One turn moves every row onto another: examples first, then more rows asked:
T: [ 23  19 -35 -19  35 -21 -32   7  18   0 -14 -25 -49 -25   1  46]
A: [ 41  -7 -13 -28  11  11  31  -8  -1 -27  46   9  51 -17 -14 -12]
Z: [ 11  14 -32  15  65  11   0 -10  28   0 -36 -28 -31 -22   1  30]
M: [ 38  -3 -11 -33   7   7  25   0  -9 -18  50   9  51 -18 -16 -12]
N: [-57 -16  37   0 -41  12 -13 -25  25  10  11   7  30  24   6  30]
W: [  8  35 -26  -5  60 -13  -8  25  12  39 -18 -34 -30 -12   9  11]
D: [ -4  15 -14  34  41   4  -1  -6  48 -12 -47  -7 -31  -8   7  40]
K: [-15 -43 -24  22 -19  27 -11 -34 -14 -31  41  37   0 -26 -25  23]
V: [-31 -23  -8  37  14  35  20 -13 -24  22  36  30  25 -11 -17 -28]
J: [-24 -15 -13  -5 -24  -7 -26  10 -40  23  65  28  -1 -18 -19  -5]
H: [ 42 -11 -14 -33   3   5  24  -5  -3 -30  49  10  48 -19 -16  -3]
R: [-14  39  -2  15  40 -18  -3  35  32  44 -28 -15 -26   3  17   8]
C: [-56 -14  38   0 -41  11 -16 -23  24  12  11   6  25  25   7  29]
Y: [  1  24 -14  -4  11 -31 -38  24  35   2 -22 -10 -48 -10  10  54]
Q: [-55 -17  36   3 -38  15 -12 -26  24  13  12   6  30  24  11  30]

K moves to V
A moves to M
Now these:
T moves to Z
D moves to R

